(in the rows, 128 means zero)
Each row of X is roughly a mix of the hidden directions of one of several groups; some rows fit no group.
X (118 x 11):
[[128 145 105 136 178 109 173 101 121 132 130]
 [122 107 146 160 152  94 129 125 145 148 176]
 [121 121 117 126 110 127 193 126 130 153 161]
 [116  75 173 138 142 107 102 131 118 137 123]
 [122 126  97 116 171  82 147 105 147 113 122]
 [134 120 138 122 113 120 102 107 102 109  66]
 [139 130 151 124 156 135  75 127 174 114 132]
 [138 127 144 123 139 124  82 111 101 110  77]
 [157 163 118  86 150 161 139  99 127 117 131]
 [127 167 126 146 109 177 119 141 102  96 133]
 [117 112 152 129  80 134 110 119 114 125  77]
 [138 141  86 146  99 112 137 159 125 139 171]
 [114 149  85 141 131 128 181 126 115 102 114]
 [155 143 128 102 145 143 151 146 165 108 169]
 [121 106 154 115  93 157  90 143 121 116  93]
 [135 151 107 132 178 112 163 126 132 127 168]
 [134 147 123 118 171 124 103 157 149  88 154]
 [126 136  98 138 174  85 131 126 149 119 158]
 [140 153 123 120 135 143  71 129 115 100  93]
 [ 98  94 127 150 118 102 121 145 105 155  87]
 [ 96 112 155 143 166  99  99 139 142 138 156]
 [121 138 125 114  87 159 117 139 140 127  72]
 [117  79 175 141 129 112  94 128 138 138 124]
 [147 151 115  93 166 150 164 116 118 123 154]
 [126 158 121 167  95 166 135 141  99 129 148]
 [124 157 117 107 149 139 112  99 122  74 105]
 [119 122 111 140  75 126 135 130  94 128  83]
 [134 127 160 111 131 146  94 159 155 115 171]
 [146 139 118 104 176 141 108 155 120  94 151]
 [ 99  79 161 134 125 117  92 134 130 107 111]
 [111 119 122 157  89 105 116 135  95 129  83]
 [140 178  88 109 139 157 141 139 133 113 150]
 [140 124 114 125 160  86 135 109 160 143 170]
 [124 136 114 131 159 122 165 149 159 133 178]
 [125 163 130 148  99 170 111 104  93 113 124]
 [123 145 137 128  87 115 131 144  86  91  98]
 [147 142 113 132 150 119 152 144 158 128 187]
 [122 122 136 155 139 103  75 139 126 110  87]
 [103 135  99 125  70 131 127 140 142 136  94]
 [133 119 107 104 166  86 153 108 160 121 132]
 [115 114 119 146  88 108 183 119 121 154 126]
 [110 111 150 139  95 149 109 151  97 139  86]
 [117 130 115 111 142 109 122  73 118 110  84]
 [128 124 119 143  78 108 124 111 102 131  80]
 [123 152  92 168 117 120 161 103 110 143 152]
 [151 159 112 138 171 119 122 131 148  86 153]
 [147 163 113 100 113 166 100 113 110 108 105]
 [136 151 122 139 177 114  88 142 146  99 114]
 [132 122  72 122 172 151 148 136 109 133 122]
 [100 105 138 128  93 131 103 147 152 103  88]
 [115 127 107 128 138 126 181 154 119 140 175]
 [131 105 113 118 137  86 162  89 146 157 128]
 [114 121  96 156 105 118 167 108 131 172 123]
 [116 147 108 141 148 118 184 132 131 141 169]
 [148 129 114 114 146 115 173 137 166 132 170]
 [120 107 146 116  96 153  98 134 110 116  77]
 [128 133 119 107 106 157 168 127 147 147 177]
 [150 166  94 117 146 123 149 138 140  86 151]
 [145 160 114 123 162 129 126 133 152  95 174]
 [138 156 127 142  87  81 133 130  99 103 121]
 [103  97 150 125  89 141 116 125 117 163  91]
 [103 113 130 119  75 142 118 141 138 133  82]
 [138 157 107 128 179 111 131 130  98 102 103]
 [117 128 122 136 128 125  89 150  76 108  93]
 [119 114 153 130 126 154  82 121 116 127  76]
 [137 131 132 153 182 114  89 118 126 100 146]
 [130 158 106 126 178 133 109 162 129 102 148]
 [101  94 152 135 114 134  82 125 121 126  88]
 [102 132 130 141 115 141  98 125  89 111  77]
 [137 107 152  76 116 146 140 117 140 118  86]
 [141 126 134 100 178 154  97 148 136 103 146]
 [118 112 163 108 179 159 120 113 155 131 126]
 [141 153  98 138 156 113 152 126 149 117 179]
 [148 166 117 136 146 144 107 141 165  88 110]
 [126 117 174 106 121 148  86 136 126  99 101]
 [136 141 135 121 117 150  61 127 132 108 101]
 [101  83 154 154 112 112 110 156 140 144 148]
 [120 100 150 147 139 108 138 113 113 178 164]
 [131 113 105 114 155  83 167 107 155 140 135]
 [128 146 119 123 147 147 114 154 176 121 175]
 [148 152 152 139 128 157 129 146 184 134 106]
 [169 159 133 103 157 148 164 132 132 110 144]
 [111 126  89 138 115  85 152 130 128 132 173]
 [139 126 116 150 132 111 155 150 148 159 182]
 [134 115 121  94 140 112 168 127  93 105 165]
 [150 174 105 119 134 158 112 131 134  98  94]
 [106  89 136 145 139  94 117 111  98 149 161]
 [129 133 134 156  99 109  95 114 172 126  92]
 [146 143 124 107 154 153 103 117  94  89 100]
 [111  83 155 129 159 117 136 153 115 140 165]
 [132 136 129 119 178 138 136 141 153 128 182]
 [112 133 134 136 156 133 169 122 159 154 173]
 [134 126 122 140 153  94 155 126 133 132 189]
 [132  89 172 115 141 131 128 111 162 147 158]
 [112 131 136 166  93 140  99 114  87 151 115]
 [148 103 143  77 148 110 137 113 169 131 127]
 [161 166 143 126 132 171 138 132 155 149 103]
 [120 103 139 130  86 137 107 111 119 138  73]
 [120 149 108  86 157 146 170 148 131 128 151]
 [117  92 152 150 158  93 120 120 124 132 171]
 [147 127 154  95 152 158  78 115 124 112 122]
 [129 154 121 147  77  95 144 150 112 119 153]
 [134 126 123 140 171  98 118 127 130  85 168]
 [164 180 104 121 160 146 130 125 130 104 129]
 [121 140 112 110  92 159 118 121 105 143  77]
 [133 156 101 134 162 108 168 136 122 122 169]
 [120 111 135 137  62 129 110 129 119 137  94]
 [123 132 141 137 122  99 142  83 110 125  75]
 [141 103 164 110 116 134 110  87 106 133  91]
 [121 143  99 128  81 136 152 127  83 133 105]
 [120 135 105 139 127 136 160 155 146 151 184]
 [153 116 148 104 103 156 167 152 152 145 148]
 [146 151 122 139  86  82 115 132 101 102 120]
 [134 153 106 173 161 109  96 119 145 130 151]
 [141 133 141 107 147 123  99 124  99  84  87]
 [142 170 117 122 146 155 130 140 138  84 162]
 [150 165  90 107 139 125 161 134 125  97 152]
 [145 126 139 119  99 165 169 168 139 135 146]]
Each list below has two rows that fit no group; the rest each fit one group, if only roughly. Name those rows in the order they come.
  z104: [102 136  94 157 120 107 169 161 123 135 149]
  z613: [121 120 165 121 156 147  80 158 128 107 144]
  z312: [131 117 126  99 160  90  97  86 146 128 119]
  z770: [108 129 106 151  74 124 166 138 118 152 130]
  z362: [125 135 117 104 145 161 136 157 129 127 187]
  z420: [116 136 125 149  92 123 155 149 145 152 178]
  z172: [124 120 163 133 119 160  94 129 140 140  76]
  z945: [ 94 109 144 145  93 152 134 120 113 176 118]
  z67: [128  77 174 129 145 113 144 108 135 151 136]
  z981: [118 126 123 151 125 117 159 113 162 173 165]
  z613 z945
  z53: [151 153 119 134 128 146 155 147 145 121 187]
  z456: [140 146 123 125 122 131 104 109  87 110  72]
  z846: [118  89 131 111 111 112 158 109 125 152  81]
  z986: [140 148 116 111 112 160 179  89 134 116 128]
  z756: [139 141 122 117  71 144 131  94 122 139  94]
  z371: [142 133 136  96 141 151  90 112  87 112  98]
  z248: [121 108 162 115 124 153  76 143 152 125 154]
  z298: [141 142 134 124 193 120 102 135 150 105 136]
  z810: [162 135 134 100 130 124 167 161 144 135 169]
  z7: [ 99  90 142 158 136 102  81 120 121 122 130]
  z978: [126 151 105 139  64 140 114 122 136 128  98]
  z363: [118 135 123 112 103 150 146  91 100 115  79]
  z687: [121  99 181 150 140 124 102 140 164 127 122]
  z875: [116 106 129 140 123 114 169  94 146 167 156]
  z223: [145 117 129 115 119 114 183  82 123 145 112]
  z810 z875
  z529: [105  99 122 127 102  94 164 127 122 153 164]
  z470: [152 155 112  97 108 149 182 128 124 145 127]
  z552: [145 143 136 101 115 173 128 125 113 129  75]
  z769: [155 140 120  98 150 130 160 121 167 116 167]
  z987: [125 123 139 116 175 142  87 162 115 109 151]
  z493: [113  84 159 147 118 126  91 120 147 141  96]
  z108: [133 145 107 122  89 138 184 105 137 148 134]
  z27: [155 136 144 113 181 113 100 112 149 111 149]
  z377: [120 128 147 139 148 124  63 162 125 116 133]
  z723: [124 126 129 110 116 150 107 151  92  88  87]
  z318: [ 99  93 135 154 140 100  78 124 125 111 130]
  z254: [141 174 113 105 125 163 120 148 148  99 104]
  z250: [146 154 128 120 185 133  94 131 147 102 126]
  z905: [117 124 121 138  63 128 129 141  99 126  96]
  z307: [108 123 130 173  98 142 117 165  96 148 122]
  z493 z254
  z536: [142 141  97 122 192 120 140 119 108 110 120]
  z610: [109  94 138 150  79 111 138 124 103 149 106]
  z892: [111  92 134 141 163  98 143 124 127 137 177]
  z184: [130 149 132 124 158 129 151 147 148 123 190]
  z822: [129 112 152 139 113 117  76 115 120 120  80]
  z173: [145 138 110  97 148 114 162  91 158 104 143]
  z38: [141 169  91 134 132 119 142 145 167  98 145]
  z8: [118 106 126 160 107 128 135 130 155 189 127]
  z62: [126 142 150 107 133 158  83 137 119  87 103]
  z432: [114  81 174 139 138 124 103 115 107 153 125]
  z874: [116  97 140 128  97 115 130 102 110 169  90]
  z775: [112 106 137 136  94 134 129 101 118 145  70]
  z892 z8
  z782: [143 134 144  88 163 134 102 140 159  92 135]
  z175: [ 94 119 105 139 150  97 127 110 105 113  82]
  z123: [157 181 103 118 128 144 162 140 149 117 135]
  z839: [149 164 109 100 165 146 123 122  95 103 117]
  z126: [126 121 119 117 104 130 190 110  96 151 129]
  z671: [129 126 123 142 159 114 147  88 163 167 150]
  z957: [112  92 158 168 132  94 106 140 127 152 140]
  z993: [137 146 110 159 137 123 145 153 138 137 188]
  z537: [107 124 144 125  90 141 138 131  96 111  76]
  z374: [103 110 109 131 159 117 142 105 106 155 175]
  z200: [134 149  96 123 152 132  93 110  87  97 113]
  z70: [144 164 101  99 125 154 165 110  96 128 126]
  z268: [119  99 172 157 142 127  91 127 155 148 114]
  z957 z374
  z349: [124 147 104 118 128 148 176 145 130 138 177]
  z512: [120 113 147 136 117 139 125 125 177 168 168]
  z521: [145 165 104 108 181 140 128 135 124 103 144]
  z225: [137 111 145 104 160 139 166 119 109 139 174]
  z918: [100 130  94 160  90 110 158 123 128 157 119]
  z831: [127  94 177 107  91 129 104 150 137 124 133]
  z863: [109 127 137 149  85 136 123 139 164 169 103]
  z339: [108 109 111 142  69 147 138 150 126 155 117]
  z81: [121  83 154 126 118 122 166 122 125 160 162]
  z416: [133 160 119 102 139 158 136 125 127  69 116]
  z791: [133 158  97 100 126 165 117 147  86 111 130]
  z87: [134 142 127 107 119 133 116 160  88  76 110]
  z564: [131 139 107 121 121 121 197 108 107 143 131]
  z788: [121  97 139 120 100 116 139  94 117 160  83]
  z427: [127 101 151 137 127 115 137 121 187 144 162]
  z918 z831
  z928: [151 152 108 119 179 113 126 141 125 104 165]
  z560: [142 155  99  92 103 148 169 128 105 134 116]
  z118: [126 109 142 130 118 126 111  89 125 138  65]
  z899: [118 118 141 116  95 148 132 102 102 130  72]
  z504: [135 113 141 117 127 133  92 125  81  80 116]
  z163: [118 138 137 152  70 129 129 110 111 141  88]
  z802: [137 154 148 105 131 171  96 137 130  85 132]
  z267: [110  78 164 131 119 131 121 147 134 151 164]
  z332: [118  94 145 144  72 115 141 118 149 155 124]
  z330: [150 154 148 113 171 104 109 126 128  88 148]
  z572: [158 164 115 106 133 146 171 145 155 109 139]
  z794: [130 133 156 114 111 171  99 160 112 102 103]
  z504 z163
  z865: [123 110 142  97 112 132 123  91 116 126  71]
  z398: [119 102 128 121  84 163 105 148 117 132  89]
  z511: [153 163 111  93 130 165 137 127 106 109  97]
  z445: [133 151  98 108 157 144 159 151 125 123 173]
  z888: [132 161  90 135 135 109 166 142  93 134 153]
  z444: [102  86 148 123 111 130  94 120  96 126  94]
  z142: [119 106 139 146  98 119 128  87 148 168  98]
  z386: [102 121 139 132  86 133 128 111  85 143  90]
  z823: [129 145  91 135 164 133 163 140 134 141 171]
  z887: [143 127 145 114 103 125  82 133 105  95  90]
  z888 z386
  z647: [123  98 132 117 120 125 182 117  85 148 139]
  z760: [145 144 102 138 135 119 174 127 148 138 178]
  z786: [130 116 134 121 126 105 179 124 122 154 177]
  z606: [122 138 103 150 142 114 172 117 144 163 165]
  z876: [123 109 156 155 117  97  97 110 138 130  82]
  z964: [142 128 136 143 149 111 163 123 135 164 180]
  z323: [150 122 137  99  81 164 151 127 110 146 106]
  z678: [138 147  87 155  98  88 154 130 111 137 137]
  z979: [100 137  90 153 112  87 147 122 102 135 102]
  z527: [136 155  83 102 124 136 136 124  91  90 122]
  z820: [124 137 110 119 125 147  85 118  99 101  82]
  z889: [142 134 115 143 151 101 132 130 154 147 188]
  z323 z979
  z447: [134 133 111 133 167 116  93 113  91  88 134]
  z213: [118 132 152 114 124 152  78 127 108  99  92]
  z30: [109 102 172 122 102 152 108 112 142 139  91]
  z356: [113 111 152 128 125 120  72 111 108 138  89]
  z806: [149 166  84 110 151 131 132 112  96 103 130]
  z340: [149 144 106 119 163 117 144 111  86 120 168]
  z389: [119 152  92 160 161 101 128 130 133 119 169]
  z996: [104 125 126 166  94 141 118 139  83 147 104]
  z85: [111 113 123 132 162  80  85 107 127 131 111]
  z729: [100  85 149 150 122 101 121 122 127 170 147]
  z662: [117  76 169 140 102 111 133 118 140 154 129]
  z540: [163 159 139 137 175 142 112 127 156 102 132]
  z498: [137 144 133 128  74 164 143 149 102 119 105]
  z808: [118 159 129 141 113 154  86 136 103 106  89]
  z971: [126 119 110 157 122 101 149 102 157 175 148]
  z498 z808
  z372: [121 151 108 151 119 104 166 144 132 138 179]
  z39: [119  78 165 118 102 131 138 113  97 150 126]
  z838: [111  83 161 151  95 107 129 118 146 154 121]
  z337: [138 132 128 105 199 141 124 127 124 102 130]
  z985: [136 122 141 116 105 137  88 133 100  99  80]
  z314: [118 113 166 130  89 125 114 100 133 132  81]
  z943: [135 149 133 141 157  98 144 111 157 139 179]
  z413: [119 153  99 168 151 113 125 157 124 116 168]
  z358: [113 116 130 122 116 130  93 124 157 129  65]
  z169: [152 138 117 118 121 133 181 114 151 146 169]
  z9: [115 100 135 111 103 125 149 132 111 136  66]
  z258: [158 171 114 102 120 166 153 134 131 120 103]
  z484: [117  95 146 112 118 114 114  93 116 145  77]
  z264: [129 129 102 144 127 103 165  83 134 161 152]
  z18: [132 130 131 115 188 130 101 133 150 127 166]
  z358 z18
  z616: [121  79 171 113 120 142  97 126 110 145 143]
  z338: [125 117 136 118  90 139 130  98 124 133  66]
  z937: [120 131 104 153 127  98 146 116 121 172 172]
  z947: [117  98 150 124 145 136  86 111  86 111 104]
  z189: [111 130 130 160 148 124  70 100 112 114 115]
  z792: [105  79 147 140  98 117 153 141 110 155 145]
  z300: [143 114 127 134 144  98 139 140 159 161 179]
  z623: [143 150 111  93 108 162 152 104  89 128 119]
  z287: [153 125 153  81 151 140 109 128 165 115 150]
  z901: [135 125 117 102 116 120 187 125 106 147 161]
  z338 z189
  z187: [132 118 126 115 153 117 191 121 105 139 158]
  z870: [121 115 118 135 128 144 135 138 170 170 176]
  z489: [123 102 150 139  90 116 109 105 113 140  79]
  z940: [134 130 168 105 178 138 116 126 155 111 153]
  z14: [140 148 130 127 160 123  77 120 124  99  90]
  z61: [146 171 107 112 175 139 111 132 120  97 120]
  z862: [131 150  92 145 146 107 169 133 126 140 171]
  z705: [151 184  78 125 132 139 131 124 120 118 126]
  z263: [113 108 143 138 125 143  79 110  99 145  88]
  z669: [115 100 131 127 112 123 184 131 118 157 162]
  z4: [124 112 107 115 177  91 153 116 149 124 152]
  z95: [112 104 119 167 137  82 116 126 122 168 137]
  z958: [123 123 128 139 108 106  92 102  97 113  80]
  z609: [120  94 146 149 114 101 100 115 117 178 119]
  z526: [126 144 129 132  83 176 155 127 103 122 106]
  z4 z958
  z847: [145 128 152 114 153 134  69 120 148 109 106]
  z277: [143 158 107 130 150 106 140 154 111 101 175]
  z379: [137 168  92 127 167 126 164 139 136 118 150]
  z645: [126 115 162 114  99 137  96 121 117 108  78]
  z570: [140 119 126 146 131  90 162 132 110 125 183]
  z147: [120  97 177 129 129 149  94 127 123 123  89]
  z532: [143 138 108 142 136 116 166 132 150 146 184]
  z520: [128 114 110 125  78 111 160 125  95 143  97]
  z949: [152 168 103  98 118 156 141 134 128  98  97]
  z622: [110 105 126 148 131  85 110  95 115 164 105]
  z795: [139 102 151 109 153 155  84 110 152 130 104]
  z236: [145 173  78 124 130 118 155 132 130 112 153]
  z570 z520
  z779: [111  98 159 130 125 139  86 132 134 104  84]
  z475: [130 144 151 148 124 148  63 135 114 123 147]
  z92: [115 116 123 138 147 127 136 136 157 162 189]
  z401: [133 173  83 125 139 132 172 135 131 122 145]
  z198: [147 150 140 111 168 119 112 146 136  96 173]
  z243: [112  85 131 102 133 101 147 128 124 155 172]
  z242: [146 118 124 132 122 111 160 125 156 167 177]
  z299: [111 102 158 120 113 161 107 114 135 136  78]
  z530: [120 105 141 141  86 124 111  98 133 153  83]
  z395: [131  95 128 128 110 109 179 133 140 172 133]
  z360: [154 148 124 113 140 124 184 135 144 132 168]
  z577: [128 152  87 137 166 100 151 117 142 104 154]
  z149: [ 99  82 130 110 105 110 136 119  82 137 134]
  z336: [141 126 145 109 121 131  82 142 104  87  94]
  z92 z243
  z304: [115 127 116 135 102 135 146 147 180 146 170]
  z579: [118 124 121 151 136 117 159 116 162 172 167]
  z270: [126 121 153 140  80 106 108 104 119 125  85]
  z141: [102  95 143 138 127 131  91 108  85 147 107]
  z959: [110 129 101 138 100 124 181 143  99 142 150]
  z748: [117 120 133 144 132 124 150 117 169 169 174]
  z107: [160 160 112 110 164 119 159 136 145 124 163]
  z158: [130 127 104 117 165 158 131 167 142 130 171]
  z837: [119  94 152 145 154 101 127 114 106 152 170]
  z387: [111  90 172 139 135 128  83 142 138 130 109]
  z605: [128 147 110 123  70 153 101 125 115 123  99]
  z328: [133 111 171 108 101 163 106 161 127 133 107]
  z282: [136 135  99 106 162 107 170 121 162 106 139]
  z107 z387
  z503: [ 99  88 150 110  87 138 125 137 116 132  93]
  z219: [122 135 108 163 140  99 133 117 131 167 174]
  z644: [129 106 155 112 179 135 115 145 140 126 171]
  z232: [153 142 114 103 152 121 172 122 102 119 168]
  z633: [100 124 128 124  99 162 174 104 138 158 124]
  z896: [126  83 173 129 108 123  97 108 122 139 105]
  z137: [114 136 101 151 138 119 180 122 135 160 160]
  z202: [152 167  88 130 160 116 141 121 121 108 160]
  z857: [114 132 127 139 106 141  88 141 160 106  80]
  z305: [124 138 104 126 146 134 159 155 140 118 187]
  z633 z305
  z824: [134 142 126 105 113 167 109 128 113 113  71]
  z652: [125 152 102 173 126 129 143 156 123 130 175]
  z726: [121 110 159 110 119 157 105 140 132  99  79]
  z681: [122 154  73 106  95 122 146 137 124 101 121]
  z891: [136 114 110 133 146  94 165 142 157 153 166]
  z410: [125 113 129 156  95 111 173 143 137 152 163]
  z715: [124 155  95 140 170 111 133 146 140  93 157]
  z800: [118 147 107 156 138  99 179 112 132 151 150]
  z49: [138 125 145 138 125 112  76 113 152 113  82]
  z98: [122 122 153 129 126 155  84 134 140 110  76]
  z347: [120  80 145 151  96 105 113 128 140 151  97]
  z927: [108 134  99 145 104 124 180 151 125 143 159]
  z28: [140 143 131 133 115 125 176 144 171 156 156]
  z410 z347
  z176: [108  91 150 136 109 151 122 115 164 171 119]
  z357: [136 100 144 112 138 141  80 107 139 125  83]
  z454: [133 158 110 127 182 102 122 142 118  95 145]
  z735: [132 148 131 125 144 128 133 156 150 122 195]
  z608: [139 122 157 101 167 154  92 132 157 117 146]
  z584: [139 171 115 117 169 122 108 145 141  88 138]
  z293: [109  83 152 154  91 102 133 134 144 150 132]
  z599: [124 111 122 150  96 108 119  87 135 165  94]
  z980: [160 169 112 127 156 133 151 140 160 105 152]
  z556: [103 141 118 135 130 145 116 145  99  86  81]
  z454 z584
